The same turns and mirrors carry the whole set onto itself and the rows of a family onto each other. Which other rows belong to the same family as each row named below? List them in the order they appear above.
These 32 rows form 4 families of 8 rows each.
Fot: [-18 8 -32 6 -2 -3 22 18 5 -9 15 18 -15 10 5 -3 -7 -26 -6 -13 -16 29 -16 -13 13 12 7 -25 -4 1]
dadap: [-14 -8 -10 24 18 19 12 10 15 -10 7 15 -10 6 18 -2 -3 3 -20 2 -12 -5 22 -16 3 -4 -29 -4 -5 3]
vafo: [-23 -2 -1 22 25 22 21 21 3 -5 19 9 -14 8 -8 -15 -7 -10 -4 4 -14 25 -6 -18 6 -16 -7 -10 7 16]
nem: [-27 -11 -13 23 20 22 -9 6 16 -10 -15 13 11 20 -12 -17 -4 -14 -4 2 -3 -5 4 0 -8 10 -37 9 21 12]
Ren: [-16 6 -27 8 -19 -2 -17 10 16 -19 -8 12 0 7 -23 -20 -2 -21 6 -18 2 -2 -22 2 0 28 -20 2 24 18]
tigir: [-18 13 -12 44 9 10 -2 -20 31 -3 -5 -9 16 5 4 2 7 -29 4 -12 -9 -2 12 3 -9 8 -26 0 -2 7]
vurom: [-26 14 -21 19 -2 4 -8 -9 27 -14 -11 6 1 7 -26 -21 10 -22 30 -15 -4 1 6 10 -12 11 -25 3 29 13]
zati: [-26 4 -27 18 11 32 8 11 5 -20 -1 16 -14 2 -22 -28 -3 -19 13 -12 -12 14 -25 -12 4 11 -16 -10 33 17]
minin: [-17 1 -11 18 12 -1 11 2 31 -6 8 6 -5 6 13 -1 5 -3 -4 0 -5 -10 40 2 -5 -4 -26 2 -10 2]
migom: [-10 1 -27 5 0 10 23 19 3 -18 12 17 -35 -9 10 -8 -4 -3 -9 -12 -16 16 -4 -19 15 3 -5 -20 -1 -1]
miruk: [-16 -1 -17 20 19 26 28 10 9 -14 9 17 -26 -3 13 -9 1 0 -5 -4 -21 13 13 -21 8 -10 -17 -17 2 0]
tev: [-7 16 -28 29 -14 11 3 -4 7 -18 1 1 -7 -7 1 -4 -2 -29 -2 -27 -16 18 -34 -16 11 22 -7 -18 5 8]
Bes: [-23 -10 2 24 22 -4 0 8 21 5 1 -10 5 12 -6 -6 1 -11 -4 7 -4 9 26 7 -8 -11 -20 11 0 5]
tesen: [-11 10 -25 17 -17 -23 -8 -4 27 -4 0 -6 11 7 3 5 1 -31 -6 -19 1 0 -1 10 -1 24 -13 -1 -11 5]
fepas: [-28 12 -36 -6 -7 -4 8 18 14 -16 5 18 -18 6 -26 -25 1 -23 26 -13 -4 17 -11 4 2 13 -3 -11 25 13]
depo: [-22 -13 4 25 29 15 9 20 9 1 10 1 0 14 -4 -9 -8 -8 -16 11 -6 13 8 -7 -1 -13 -18 4 1 13]
Beru: [-16 26 -31 19 -12 -12 10 -12 25 -10 4 -8 -7 -5 -7 -4 10 -35 25 -26 -13 20 -3 6 1 12 0 -15 3 1]
vovag: [-3 11 -29 17 -15 12 13 6 7 -26 4 1 -31 -23 3 -10 2 -6 1 -24 -15 10 -18 -15 14 13 -10 -17 7 5]
Neboz: [-29 5 -16 19 22 -5 16 2 29 7 10 6 8 22 9 3 2 -27 -1 2 -8 9 29 6 -6 -3 -12 -7 -11 1]
Dogu: [-7 18 -11 13 -28 -21 -7 -3 16 -13 0 -2 -14 -6 -20 -10 9 -17 21 -26 -10 22 -15 -4 1 5 -5 -8 16 10]
fut: [-6 15 -10 15 -20 -2 2 9 5 -19 9 8 -19 -6 -19 -13 0 -12 8 -22 -15 25 -32 -19 9 3 -3 -15 17 18]
Gim: [-2 12 -23 16 -23 -15 -5 -2 30 -17 2 -10 -11 -15 2 -4 8 -11 2 -23 1 -13 10 8 2 18 -19 3 -5 7]
nabor: [-29 -4 -23 0 2 -15 -9 11 25 -5 -7 15 7 25 -15 -14 1 -18 9 -1 3 -2 18 16 -11 12 -22 9 15 6]
zolet: [-37 -6 -22 10 32 20 14 12 13 -5 -2 19 -6 20 -15 -23 0 -17 16 6 -11 15 16 1 -7 -5 -18 -3 22 4]
gel: [-6 20 -30 10 -22 -9 10 -1 22 -21 6 -8 -29 -23 -2 -10 10 -11 17 -27 -9 5 1 1 6 12 -7 -10 2 3]
Ziguk: [-25 9 -20 30 24 29 27 1 9 -6 11 15 -8 7 6 -6 1 -25 4 -8 -25 26 -4 -21 5 -5 -7 -25 4 4]
Zimer: [-10 11 -12 29 -3 1 -1 -13 35 -12 -1 -9 -4 -9 7 -3 11 -8 5 -14 -3 -17 27 6 -6 5 -30 6 -3 7]
netos: [-15 -2 2 29 1 -13 -14 -8 24 -1 -11 -17 8 4 -12 -4 7 -15 6 -7 -5 5 16 10 -12 -1 -26 13 6 6]
Bavo: [-8 6 -5 17 -23 -28 -18 -5 22 -8 -9 -11 0 0 -15 -5 7 -17 9 -19 -3 11 0 8 -7 8 -16 6 8 6]
rer: [-20 -6 -14 29 21 18 9 10 11 -1 8 15 11 20 15 3 -11 -21 -27 1 -11 7 -2 -16 4 7 -19 -10 -8 8]
gofem: [-28 -13 -27 0 15 14 6 32 2 -11 2 26 -8 20 -12 -22 -13 -14 -9 2 -3 12 -11 -5 7 12 -13 -4 17 11]
Til: [-16 6 -8 10 0 7 18 24 1 -12 21 16 -21 4 -13 -15 -6 -10 -2 -8 -13 28 -23 -22 11 -6 1 -18 10 17]

Which other rows belong to the same family as Ren? nem, vurom, zati, fepas, nabor, zolet, gofem
Which other rows belong to the same family as dadap? minin, migom, miruk, vovag, Gim, gel, Zimer

The same turns and mirrors carry the whole set onto itself and the rows of a family onto each other. Which other rows belong to the same family as each row named below? List them in the order they appear above.
These 15 rows form 5 families of 3 rows each.
K: [-5 -14 4 -16 -12 25 27 30 31 20 12 9 0 -13 -11 -11 6 2 22 12 1 -8 13 2 -27 17 3 12 -3 -27 -4 -5 3 6]
C: [13 -5 -5 -23 16 6 -1 16 19 2 23 10 -4 0 9 25 0 -6 -1 -15 -25 -19 34 27 -18 11 22 8 12 -5 -30 -2 -35 2]
H: [3 -24 -19 15 -19 12 23 10 -2 2 11 1 -14 -12 -21 24 6 5 17 -20 3 -17 20 28 -13 14 23 -29 -1 -2 -24 9 -14 15]
U: [-4 -6 -14 -7 -14 23 30 12 -5 10 -4 10 4 -5 -18 37 18 11 13 -3 -4 -21 0 21 -23 -3 17 -5 -13 -25 -27 12 -11 17]
T: [4 -22 0 0 -11 35 18 30 6 19 -6 -4 -5 -10 -36 17 -3 -12 13 -3 -6 -26 -13 -2 -20 14 24 4 -13 -17 -15 -19 -22 -6]
Y: [-3 -22 37 5 -2 35 3 21 21 20 -2 -18 -12 4 -30 16 4 -21 2 -7 -3 1 23 8 -20 14 12 0 -18 0 -21 8 -36 8]
N: [-15 -16 -3 -16 13 19 3 -7 36 10 20 14 6 6 -3 23 -21 -3 2 -5 -4 -33 15 -3 -5 7 28 18 3 -14 -4 10 7 -5]
V: [-6 -7 43 -5 0 38 17 19 31 24 -10 -6 -5 7 -18 11 6 -18 5 1 -2 3 15 11 -13 10 6 10 -12 -12 -6 9 -27 11]
M: [5 -12 -18 -17 -11 22 27 3 20 9 11 19 -9 -19 -7 21 12 6 19 -5 14 -14 25 30 -7 6 6 -7 10 -15 -6 15 -4 24]
P: [0 3 2 -1 9 19 23 14 7 9 12 20 5 23 7 22 9 -4 3 -21 -33 -18 29 21 -7 6 33 15 20 -6 -20 -1 -27 4]
F: [-5 -17 36 -4 0 31 8 16 33 18 8 -10 -15 4 -14 2 2 -29 12 -6 3 12 33 13 -11 16 2 -3 -4 0 -9 8 -22 11]
X: [-23 -19 -1 3 9 16 3 3 17 10 22 -1 15 12 -14 26 -16 4 -5 -4 -16 -32 9 -8 -24 6 34 12 -12 -15 -27 12 2 -10]
Q: [-2 -39 -9 8 -10 35 11 24 10 18 25 -5 -14 -7 -29 1 1 -10 24 -18 11 -10 35 -6 -20 14 10 1 5 7 -11 -9 -6 0]
J: [-13 -27 -1 5 5 1 -1 -2 32 0 31 0 -3 1 -7 13 -27 -2 -2 -12 -9 -32 19 1 -12 25 35 -5 0 -5 -16 8 2 -10]
L: [6 -10 4 7 6 14 12 19 19 10 13 9 4 4 -3 24 9 23 -14 -17 -23 -31 41 27 -19 22 33 17 15 -4 -27 6 -35 4]

Which other rows belong to the same family as J? N, X
Which other rows belong to the same family as T? K, Q
Which other rows belong to the same family as V? Y, F
Which other rows belong to the same family as M? H, U

The same turns and mirrors carry the whole set onto itself and the rows of a family onto each other. Which other rows belong to the same family as each row named below? List them in the order they appear above.
These 28 rows form 7 families of 4 rows each.
mogeg: [8 -3 1 12 22 -3 17 4 9 -7]
zup: [8 13 9 -1 -12 6 -10 3 21 1]
fam: [9 -4 8 14 11 -3 7 13 6 -19]
safo: [-4 -15 -14 -4 1 -22 17 -12 -10 -6]
Menub: [-8 1 6 -18 -12 1 -3 -3 -14 25]
ruseg: [-6 -12 -12 2 0 -21 5 -14 -20 -1]
vubu: [-4 5 -2 -11 -14 3 -5 -1 -14 28]
vuk: [-2 -11 -13 1 3 -18 8 -17 -20 -6]
fime: [7 -9 10 3 16 -1 19 3 9 -17]
Tavo: [7 5 9 -2 -8 14 -12 2 23 1]
zogil: [2 5 10 -2 -9 8 -17 9 21 0]
lorok: [1 3 9 9 -9 4 -19 0 22 4]
Tufif: [-5 9 0 -11 -14 1 -3 -5 -12 28]
Guva: [10 -12 1 6 16 -4 16 9 11 -15]
Tugu: [0 6 9 -1 -9 15 -13 3 21 3]
basuf: [6 -15 6 12 15 -1 14 3 6 -18]
razir: [3 -10 -9 -5 -2 -20 8 -14 -23 -8]
vume: [-6 4 12 -10 -9 7 -8 1 24 8]
gil: [-7 4 1 -12 -12 3 -3 -7 -16 26]
bet: [-7 -13 -14 -1 2 -18 5 -14 -23 -5]
fop: [9 -13 6 9 18 0 13 3 5 -18]
Lora: [-4 -2 -12 1 -5 -13 9 -20 -20 -12]
dur: [3 9 11 0 -9 15 -8 3 22 -1]
Vopek: [-8 -13 -6 1 -4 -21 5 -10 -22 -9]
rifa: [-8 2 0 -11 -13 -6 0 1 -10 30]
sazot: [9 -12 2 12 16 2 13 5 10 -16]
dibuf: [0 6 6 -8 -17 -5 -2 -4 -23 20]
bak: [-10 -4 7 -7 -14 8 4 -5 -15 27]

Which other rows belong to the same family as fime? zup, Vopek, rifa
Which other rows belong to the same family as Menub? zogil, Guva, razir
Which other rows belong to the same family as Lora? mogeg, lorok, bak
Which other rows belong to the same family as sazot? vuk, Tugu, gil
Which other rows belong to the same family as fop? vubu, Tavo, bet

The same turns and mirrors carry the whole set onto itself and the rows of a family onto each other. Which other rows belong to the same family as each row named below? List them in the order they appear above.
These 30 rows form 5 families of 6 rows each.
fanan: [-14 12 -14 7 3 -16 -23 -6 19 10 1]
Pomeb: [3 7 10 11 -17 23 8 2 13 15 6]
Fuge: [-26 12 -7 5 -7 -30 4 -13 9 19 16]
Pitu: [-28 7 -8 2 -4 -25 4 -16 2 20 14]
vove: [-8 -9 -6 -16 -17 18 10 11 10 16 6]
Vizu: [6 8 12 16 -16 16 1 -4 8 12 7]
gumi: [-19 11 -14 8 3 -22 -20 3 20 8 0]
Vuzo: [3 2 10 16 -19 19 11 -3 11 10 8]
Dimek: [0 0 -10 7 -3 8 25 14 -6 19 -11]
nupet: [-12 -11 9 4 3 -34 -6 -1 25 12 8]
sugus: [-29 7 -6 1 -8 -25 8 -14 5 19 13]
Nir: [-11 -17 10 3 8 -24 -2 -5 29 13 5]
tib: [-7 -11 12 6 11 -27 -6 -8 22 13 8]
zuru: [3 2 -6 10 2 5 21 14 -6 25 -9]
Ret: [-14 5 -22 9 0 -24 -17 -5 14 12 -6]
kiso: [-28 1 -1 12 -3 -27 4 -17 6 13 14]
nule: [0 -3 8 13 -19 24 0 -2 11 13 2]
kisuz: [-29 8 -9 7 -6 -21 11 -16 5 19 17]
visiv: [-10 -13 -9 -17 -14 14 4 17 10 12 9]
Piz: [-9 -13 15 3 9 -28 -2 -4 26 11 2]
nur: [-9 -12 -8 -21 -15 11 3 11 7 6 9]
Kogi: [4 4 9 13 -20 21 6 -4 10 12 13]
sepaz: [-13 -7 -9 -17 -9 21 14 9 3 10 3]
vot: [-16 15 -18 8 4 -13 -19 1 22 10 -7]
mave: [4 -1 0 5 0 -1 21 13 -9 23 -12]
pavev: [-16 16 -17 6 1 -15 -21 -3 19 8 -5]
bub: [8 -3 -2 6 -1 7 24 5 -1 24 -9]
Fisek: [-8 -10 -8 -13 -15 17 8 13 13 6 5]
vik: [0 -3 -3 4 -3 9 21 17 -2 27 -10]
zef: [-6 -10 5 2 9 -27 -6 -7 26 2 10]

Which other rows belong to the same family as Ret? kiso, nule, sepaz, bub, zef

The same turns and mirrors carry the whole set onto itself and the rows of a family onto each other. Which other rows belong to the same family as each row named below? List them in the order they appear above.
These 21 rows form 7 families of 3 rows each.
dineb: [-14 11 0 7 5 -8 19 4 -44 -12 -9 1 -13 5 2 -2 4 -1 23]
Moz: [-7 3 -20 11 1 3 -27 -10 -17 -3 -7 18 29 3 1 1 -19 8 16]
Relis: [0 1 -11 6 -12 5 -27 -8 -32 7 -15 17 15 -4 1 -4 -21 15 27]
Tobes: [-2 -2 -24 14 -7 3 -29 -5 -25 -1 -21 12 17 1 -5 -9 -19 5 14]
mogov: [1 -1 -20 17 -20 4 -16 -12 -14 4 -12 11 26 6 0 -2 -7 12 25]
tenu: [8 24 -13 12 -13 4 -27 -8 -12 2 -12 14 24 9 -2 -1 -9 3 24]
Semaz: [5 4 23 9 19 -8 -1 0 -11 14 -12 -6 15 4 11 13 12 2 -12]
sori: [7 14 13 1 9 10 -15 18 -9 10 4 -9 5 -5 21 13 -14 3 -14]
soleb: [-4 9 26 12 8 -1 -9 -1 -11 15 -6 -15 4 -4 32 10 -6 0 -8]
bavod: [-8 12 -9 15 -22 7 -15 -15 -20 5 3 17 19 9 -9 -4 -19 0 17]
rizi: [-19 14 -3 5 15 13 16 13 -41 2 -13 6 -10 13 4 -22 3 7 0]
pebo: [-27 12 -8 0 9 1 23 6 -31 2 -10 -1 -15 19 2 -10 -6 13 15]
vok: [-13 3 -6 0 10 11 21 20 -31 -1 -21 0 -17 6 7 -6 2 10 22]
Lako: [11 13 21 -3 16 5 -7 11 -4 19 -6 -18 5 -1 21 9 2 -8 2]
biput: [0 8 -25 15 -9 -14 -28 6 -21 5 -6 5 22 7 2 11 -6 16 18]
rebap: [10 5 14 7 1 1 -7 -4 -13 25 10 -18 13 2 27 0 -3 6 -11]
zez: [-13 8 -10 0 15 4 21 11 -33 5 -5 -1 -22 17 3 -15 -3 -1 5]
fuf: [14 9 22 11 0 -2 -13 -12 -9 21 -5 -12 0 3 23 7 -8 0 -12]
veke: [-15 12 -9 1 1 3 21 9 -24 -7 -25 -9 -5 10 -1 -23 4 3 22]
refi: [-22 -2 1 0 2 -3 25 12 -20 7 -27 4 -10 3 9 -21 -6 9 9]
nim: [10 16 21 14 8 15 -7 3 -9 13 4 -7 8 5 23 16 7 -2 -10]

Which other rows belong to the same family as rizi? Relis, rebap
Which other rows belong to the same family as Tobes? zez, fuf
Which other rows belong to the same family as Moz? soleb, pebo
Which other rows belong to the same family as veke? tenu, Lako

